name the system of each run
path 1, fovuf (8 x 20)
[[-36  12  -8  23  -4  12  14  -4 -19 -33  21  44 -62 -35  24  29 -36  29
   22  22]
 [ 32  29  -2   4 -18   0 -46 -28  38 -28  45   6  24   2  27   7 -14  24
  -45  17]
 [ -6  23  18  19  28  40  -4  10  21  32  28   8 -58  -8   3  -5 -50 -10
   -5 -23]
 [ 30   8  -8   7 -12 -17 -16 -46 -18  -6  24   3   0 -30  54  18 -30 -10
   25  29]
 [ 31  25  17 -11  10  11 -29 -19  27  52  16 -13   9   3   0 -27 -13 -20
  -35 -15]
 [ -7  -7   5   6  10  -2   5 -15 -31  33  -4   3 -40 -22  20 -12 -19 -43
   35  14]
 [ 22  12  -4 -13 -16 -30 -28 -44 -21  18  -1 -13  36  -8   7 -24  13 -15
  -16  15]
 [-18   1  16  -5  18   2 -11   4  -3  48 -20   1 -31  -7 -26 -41  13 -21
   -7  -8]]
path 2, kof (8 x 20)
[[ 30 -12   6 -11  22  15  44  33  18  28   4 -42  30  35   6  33  -8 -21
   21 -30]
 [ -4 -29  -3  -8  10   6  60  37   0   7   2 -17   0  22  29  41   4 -31
   37  11]
 [  2 -16   0 -27  -3   5  47  22   5  32   6 -20  32  34  18  17  18 -46
   -8  13]
 [-34  -6   7 -17  10  16  61  40   5  35   4  -6 -11  22   1  23  14 -16
   -8   9]
 [-33  -5  -1 -11 -11  -8  42  18   0  10  17  -6   5  23  24  20  29 -22
  -24  46]
 [-28  21  10 -14   4   3  30  18  15  37  22 -14   2  23   1  13  18   2
  -47  21]
 [-41  15   8  10   8  -9  25  18   7   4  29 -11 -25  11  18  25  12  13
  -23  41]
 [-10  26   9   5   3 -17   3  -4  13  17  36 -29   5  15  22  15  11   8
  -39  35]]
path 3, kof (8 x 20)
[[-13 -15  -2  49   6 -17 -31  16  -1 -45  -2 -36  -3  36 -29 -46  13 -30
  -17  -8]
 [  4   9  -2 -18  10 -33   4  -8 -18   8 -33 -17  28 -14 -32  18  29  65
   19 -16]
 [ 24 -35   7   2   7   2 -34  28  57 -41  -9  12 -10   7  12  -2  24   4
   12   8]
 [  7  -4 -13  23   1 -11   3   9 -20 -31  -9 -40  39  30 -33 -10  -3   0
    1 -37]
 [ 19 -14  -4 -27   4   0  16  16  15  -8 -23  11  16  -9   1  37  13  41
   35 -13]
 [ 19 -29  -8   5  -8  16   0  24  27 -38   3  -2  20  30   7  -1   1 -33
    2  -9]
 [  0   2 -12 -11  -1  11  41  12 -20  -1  -7 -10  34  15 -20  18  -9   9
    9 -34]
 [  6 -21  -7 -27 -11  17  25  20  20 -15  -1  28   8   3  21  30   5  -2
   13  10]]
path 4, toson (8 x 20)
[[ 11   2  -1 -15 -14 -11 -26 -17  16 -14   4  23   2 -20  18   7  14  23
   -6  26]
 [ -1  16  -1  21   7  18  -5   7   9 -20  16  -3  -8   9 -15   3 -28  18
  -10 -25]
 [ -7  -1  -5 -11  -3   0  13  -8 -17   3  -5  21 -15 -25  13  18  -9  13
   26   7]
 [ 28  10   3  -2   0   4 -23 -14  20   2  17  -2  10  -4  15   3 -15   3
   -8  -2]
 [ -6   2  -2   8   6  18  17   9 -10   3   6   4 -14   2  -3   3 -25 -13
   10 -18]
 [ 10  -1  -2 -15 -10  -7   2 -19 -11  12   0   8   9 -10  20   4  -1 -13
    7  14]
 [  7   7   3   4   1  13  -7   0   9   8  11  -3   3  10  -4 -15 -12 -18
  -17 -12]
 [-16  -5  -6   0  -7   2  15  -1 -21   3  -2   8  -7  -2   1  -6  -1 -19
    4   5]]
path 5, gak (8 x 20)
[[-10 -11 -12  -3 -18   6  -4   7  -5 -19 -15   8  25  20 -30 -33  15 -22
  -23 -19]
 [-18 -16 -13 -23 -21   8   8   8  -8 -16 -26  40   6  -5 -18 -11  20   2
   -4  -4]
 [-11 -10  -9  -6 -22  -2 -10   8  16 -37   0  22  12  10  -4  -5  24   7
  -25  15]
 [-19   2  -9  -3 -10  18  10  18   9 -31   3  24   0   8 -18   6  -1  22
  -17 -12]
 [ -2  -2  -9  -8 -13   5   1   3  12 -31   7  28   0  -9  12  23   0  26
    2  10]
 [  8  10  -4   6  -6  15  -5   3  22 -25  21   7   6   7   6  15 -17  19
  -15  -6]
 [  9   7  -7   0  -3  20   8  -1   2 -13  13  17  -3  -6   9  20 -29  11
    9 -13]
 [ 22   8  -6  -2  -9   6  -6 -17   3  -6  19   7  11  -6  22  14 -22   0
    1   2]]
path 6, Rovu (8 x 20)
[[  6 -20 -16  -4  -9  -8   5  12  -4 -40 -19   3  27   6 -13  10  16  18
   18 -11]
 [ 24  -9  -5 -13  -2   9   1  17  27 -18  -7  -3  35  18 -11  12   8  17
   -3 -24]
 [  3 -16 -10 -10  -3  15  27  25   5 -26 -10   9  15  11  -8  24  -1  11
   17 -21]
 [ 10   0 -12 -21 -15   7  17   7  10 -20   3  12  34   5   2  30   2  27
   -6  -6]
 [  7   0  -3 -21  -1  26  27  21  22   2   6  15  14   9   3  29  -8  12
   -4 -15]
 [ -8   4 -10 -17 -13  13  36   9  -3  -8  12  20  10   0  13  36  -8  14
    0   6]
 [  0  17  -1 -23  -7  16  22   2  14  16  19  17  11  -1  13  29  -9  16
  -19   5]
 [-15  11   0 -14   0  20  33   9   3  17  18  17 -14  -3  20  26 -12   0
   -5  13]]
path 7, fovuf (8 x 20)
[[ 17   9   2 -48 -12   1  -6 -22   3  49 -16  15  34 -10 -11 -18  19  -5
  -23  -7]
 [-28 -25   1   1  -3   5  11  12 -14  12 -13  13 -29   6   0 -28  14 -54
    3  16]
 [-19  15 -17  -5 -24 -24   4 -27 -45  -6  -4   1  28  -3 -14 -12  12   8
  -21   7]
 [-26   1  10 -15   2   2 -12  12  17  15 -13  23 -23  -8 -21 -20  30  14
  -24  11]
 [-27  -2  -9  30  -7 -15  -6   0 -19 -38   8  -2 -20   4   1  -9   2  -5
   -2  20]
 [ -5  26   1   1   2  -7 -17 -11   3  -3   4   1   3  -9 -19  -1   0  46
  -21 -10]
 [ -3  -8  10  15  14   2 -17  12  22 -13   1   8 -37  -7   7  -3   2   7
   11   9]
 [ 14  11  -6  23   0  -9 -16 -14  -8 -24  15 -18  10   3   1   1 -20  10
    4 -10]]
path 8, Kotuv (8 x 20)
[[ -3   7  -3  13  -2 -29 -17  -4   4 -33   9 -15   8   2   4  12  18  37
   -7  20]
 [-11   9  12  14  21   1 -11  18  26  -3   7  -6 -31  -3  -5   9   1  34
   -2   1]
 [  5 -10  -2  13   6 -12  -1   3   0 -26   2  -3 -17  -9  20  22  -3  15
   32  13]
 [ 25  12   9   8  18  -2 -13  -7  14   9  12 -20  -2  -5   9  13 -16  17
   11  -9]
 [  8 -12   7  -2  13  11   8  10   8  11  -6   4 -21  -7  10   9  -9 -10
   31  -7]
 [ 29  -5  -3  -5   1  -6   0 -11  -7   4  -2 -14  21   0  12   8  -8 -12
   21  -8]
 [ 12  -1   6 -15   9  12   6   7  10  30  -8  -2   5   2  -7  -5  -1 -11
    3 -20]
 [  6 -18  -7 -15  -7   2  13   5  -5  -2 -14   5  17   5   3   1  10 -20
   13  -2]]
path 9, gak (8 x 20)
[[ 13  11 -15 -18 -22   4  -9 -19 -12  -8  -9  18  41  -4 -22 -11  -4  15
  -19 -25]
 [  6 -18  -6 -10 -13  25 -18   4  19 -20  -9  43 -12  -8   0 -20  -5 -18
    1  -9]
 [ -1  -4 -22   8 -25  -3  -2  -9 -17 -46   3   9  27   9  -5  -5  -4  -2
   -8  -3]
 [  0   9  -6 -20 -16  24  -7  -3   9  -5  -3  38   8  -8 -15  -8  -7  16
  -21 -18]
 [ -1 -13 -13   8 -18  10  -8  -1   3 -41   6  27  -7  -3  13  -1  -9  -9
    4   9]
 [  1  18 -13  -1 -16   7  -3 -11  -4 -21  12  12  24   3 -10   3 -12  19
  -23 -14]
 [  4   1  -5  -6  -8  24  -8  -2  10 -12   3  38 -14 -15   5  -1 -19   3
    0  -7]
 [  7   4 -12  11 -16  -1  -8 -13  -9 -32  16   6  12   0  12   2 -17  -4
   -5   3]]
path 10, toson (8 x 20)
[[ 30 -14  -5  -5 -16  21 -45 -15  19 -15  -6  30   8  -3  -3 -42 -12 -35
  -11 -19]
 [ -7  -9 -24   9 -23  15   6  -9 -37 -35 -13  21  14   2 -22 -22 -22 -24
    7 -31]
 [ 10  -4 -14 -32 -28   7 -17 -23  -9  -3 -23  44  22 -22 -12 -22   5   1
   -5 -13]
 [  3  -8 -13   4 -21  23 -22   0  12 -42   0  34   6   4 -14 -23 -11 -10
  -17 -19]
 [-10   3 -22 -10 -26  11   9 -12 -25 -30  -8  37  16 -13 -14  -1 -13  14
   -1 -18]
 [ 10   5  -9 -22 -20  20 -20 -12  14 -15  -2  45   8 -17  -2  -6  -9  17
  -14 -10]
 [ -1   5 -15   6 -17  24  -1  -4  -1 -38  13  32   0  -3   1   3 -29   5
   -7 -13]
 [  4  13 -12 -16 -17  17   6 -19 -12  -6   5  36   9 -19   3  11 -23  16
   -3 -11]]
path 11, Rovu (8 x 20)
[[ 19 -12  -4 -40   2  49   9  12  10  15 -39  57  -2 -26 -31  -4 -20  15
   32 -62]
 [  9 -26 -29  -7 -47  11  10  -3   4 -68  19  37  32  13  41  20  -4 -29
   -3  29]
 [ 15  36  -8 -19  -7  43  19  -5   4  22  17   9  38  12 -30   3 -42  12
  -38 -59]
 [-20 -22 -13 -26 -22  37  23  14   6 -21 -10  76 -31 -23  15  14  -9  -2
   18   9]
 [  1  33 -14   1 -31  16   6 -19   6 -21  51  10  32  17  24  16 -27  -2
  -54  13]
 [-15  22   7 -15   9  49  18   8   7  37   5  41 -37 -19 -13   2 -38  10
   -8 -31]
 [-21   6 -11   2 -28   3   3 -17  -8 -28  30  40 -22 -17  44  17 -12  -6
  -10  50]
 [  4  47   9   4   7  21  -8 -23   7  40  41  -5  -6  -3   4  -4 -38   2
  -41 -12]]
path 12, Kotuv (8 x 20)
[[-11 -18  -8  24  -9  14   5  12 -17 -11   0 -14   5  36 -17 -46 -11 -76
  -13 -18]
 [-24  17 -13 -26 -19 -13  11 -28 -52  23 -27  18  22 -19 -33 -20  12  15
  -13  -9]
 [ -9 -10   2 -13 -21   2 -31   1  28  -8   4  29   0   7   4 -33  30 -22
  -44  28]
 [-35   5  -9  34  -3  -9   0   7 -27 -34  -2 -13  -5  16 -34 -24   2   1
  -15 -11]
 [-18  17  -2 -11 -10 -15 -19 -18  -6  -5  -5  27  -9 -27  -8  -3  16  44
  -14  17]
 [ -4  -5   3  27   1   2 -32   5  24 -33  16   4 -24   6   7 -14   0  -4
  -13  14]
 [-12  13  -2  23   9  -8  -7  -9 -23 -15  -1  -6 -21 -14 -14  -2 -18  27
   16 -14]
 [ 14   3   5  -4   0  -1 -28 -17  15   1   4  19 -17 -25  17   1  -7  12
    8  12]]

runs to name
path 13 (2 x 20)
[[ 30   0 -20  18 -18 -14 -26 -14 -10 -55   1 -22  55  19 -16 -11  -7   6
   -6 -25]
 [  2  -5   8 -18  18  33   3  26  21  19 -27  28 -21 -12 -37  -5  -7  24
   14 -50]]
  fovuf
path 14 (2 x 20)
[[-35  19  -3  23  -7  29   7  21  16 -23  35  12 -18  24 -10  -7 -20  -2
  -52  -2]
 [-23  27  -7   3  -9   8  15 -12 -10 -13  28  30 -26 -24  21  32 -28  37
   -4  20]]
  fovuf
path 15 (2 x 20)
[[-38  32  -6   8   1 -18  23 -34 -72  32   0  -1 -27 -33  -5  -3 -19   9
   13   8]
 [  7   2  12 -18  -8 -34 -50 -23  23  14  -5   7   1 -18  15 -23  46  11
  -25  49]]
  fovuf
path 16 (2 x 20)
[[-15   5  -2  56  16 -35 -27  -9 -34 -31  -1 -46 -14   9 -24 -28  -1   4
    8  -5]
 [ 33   1  10 -17  15 -35 -34 -20   7  16 -24 -16  17 -26  -4   8  26  48
   25  -1]]
  kof
path 17 (2 x 20)
[[  9  15   3 -21   0   2 -24 -15   1  26 -19   7  18  -9 -34 -30  10  15
  -21 -25]
 [ -9 -29  -8  -8 -13  11  -9  18  11 -27 -22  33  -9   3 -10 -24  19 -19
    0   0]]
  Kotuv
path 18 (2 x 20)
[[ 26 -20  10  19  17  45 -28  26  42  -5  -1   3 -19  23 -16 -41 -28 -52
    0 -47]
 [  7 -20 -31  -8 -24 -19  27 -20 -64 -31 -27   1  41  -7  -3   9  -4  -9
   44 -12]]
  gak
path 19 (2 x 20)
[[-11  17   9 -43  -3  -6 -21 -12   8  42 -28  31   3 -28 -35 -23  36  43
  -31  -5]
 [-20 -29   6  22   4   8   3  38  32 -22  14  -3 -32  30  20 -10  17 -47
   -9  33]]
  Rovu
path 20 (2 x 20)
[[ 23  -5  10  -2  10 -15 -53 -16  22  -4 -17  14 -21 -33   5 -12  11  29
   20   5]
 [ 20  -6   3  36  13  -1 -40  -2   5 -22   0 -23  -7  10 -13 -34 -18 -21
    8 -26]]
  fovuf
path 21 (2 x 20)
[[ -2  -9 -14   1 -14  54   3  15  12 -31  -2  50 -12   1 -17 -14 -38 -15
   -1 -43]
 [ 12  -6 -28 -10 -41  -5  -4 -28 -23 -51   5  35  35 -13  21  13  -7   2
    4  13]]
  gak
path 22 (2 x 20)
[[-47  22   4 -22  -7   0  18 -18 -27  46   1  36 -39 -34   6  -3   3   4
  -16  33]
 [-20  10   1   9 -20 -26 -27 -22  -1  -9  26   0  -8   1  26 -20  23 -20
  -43  60]]
  fovuf
path 23 (2 x 20)
[[-14  16  -2 -16   6  -8  42  -1 -21  16   1   3  -4 -21  12  54  -5  50
   27   8]
 [ 23 -14   5  -4  -6   8 -16   4  42  -5  27   2   1  15  42   0   3 -40
  -18  30]]
  kof
path 24 (2 x 20)
[[-11   2   8 -25   8  13  16   0  -6  38 -14  28 -28 -27   1   6  -3   7
   18  -3]
 [  9 -13  -8   4 -18 -16 -15 -12  -1 -23   9  -3  18  10  23  -9  12 -31
   -8  29]]
  fovuf
path 25 (2 x 20)
[[ -7 -14 -21  22 -14 -19   7  -1 -29 -55  -2 -10  17  11   0   7   1  -1
   16   6]
 [  9  11   2 -28   3   1  -7  -2   6  21 -24  11  18 -13 -30  -5  13  37
   -5 -27]]
  toson
path 26 (2 x 20)
[[ 17   6 -12  23  13 -35  16 -19 -55  -5  -9 -55  30   1 -11  16 -17  12
   45 -27]
 [ 34 -19  16 -38  20 -11 -17  13  36  34 -40  -7  19  -7 -14   0  42  22
   20 -14]]
  fovuf
path 27 (2 x 20)
[[ 27 -40 -18  -9  -8  -2  12 -12 -43  -9 -40  10  11 -17   8  -5 -13 -43
   75 -22]
 [ 36 -17 -13 -40 -23   5 -12 -10   0   2 -33  10  69  12 -29 -30  21 -18
  -11 -36]]
  fovuf
path 28 (2 x 20)
[[-12   5 -18  35 -14  21   8  -1  -9 -63  30  25 -26  -5  20  21 -48   8
   10  -1]
 [ 18  42 -11  -5 -18   5 -13 -42  -7  -8  31  18  21 -23  14  21 -38  42
  -22  -5]]
  gak
path 29 (2 x 20)
[[-20   1   6  23  27   3  -8   2 -34  17 -29  -2 -47 -20 -42 -33 -18   2
   35 -41]
 [ 12 -17  -6  11 -18 -38 -55 -26   1 -45  -8   6   1 -14  20 -21  29  -2
    5  40]]
  Rovu
path 30 (2 x 20)
[[ 15  11  13  18  14   4 -47   1  37  -8   9  -7 -12   4 -13 -23  -4  13
  -22 -14]
 [ -3   8  -6  32   8 -22 -12 -11 -25 -29  -3 -21  -9  -9 -10   2 -12  28
   24 -10]]
  kof
path 31 (2 x 20)
[[ -8  33  -1  30   4   1 -15 -24 -25   4  21 -14 -15  -5  -9 -20 -36  -2
  -16 -13]
 [-17   5   1  -4  -5   6  -8 -19 -17  17  -1  36 -39 -31  12 -14 -10 -11
    5  17]]
  Kotuv
path 32 (2 x 20)
[[-13  17 -19  15 -11  48  45  27  -6 -30  23   3  23  37 -30  12 -48  -2
  -25 -56]
 [-13  -7 -12 -58 -31  14  38 -10 -11  21 -10  64   5 -30  27  29  10   5
    4  29]]
  toson
path 33 (2 x 20)
[[ 38  -6 -12   9 -13 -15 -22 -34 -16 -24   7  -6  22 -10  28   3 -21 -18
   27   5]
 [ 13  16  13  -2  18  24 -13  -2  12  39   0   0 -14  -5 -20 -21 -25  -7
   -6 -37]]
  Kotuv
path 34 (2 x 20)
[[-17   3  -3 -40 -25  -2  -7 -16   2  14  -9  53  -4 -28   9  -5  27  13
  -23  34]
 [-32   5  -1  23 -13   6 -11   4   4 -18  23   6 -16  18  -1 -30   2 -31
  -46  21]]
  fovuf
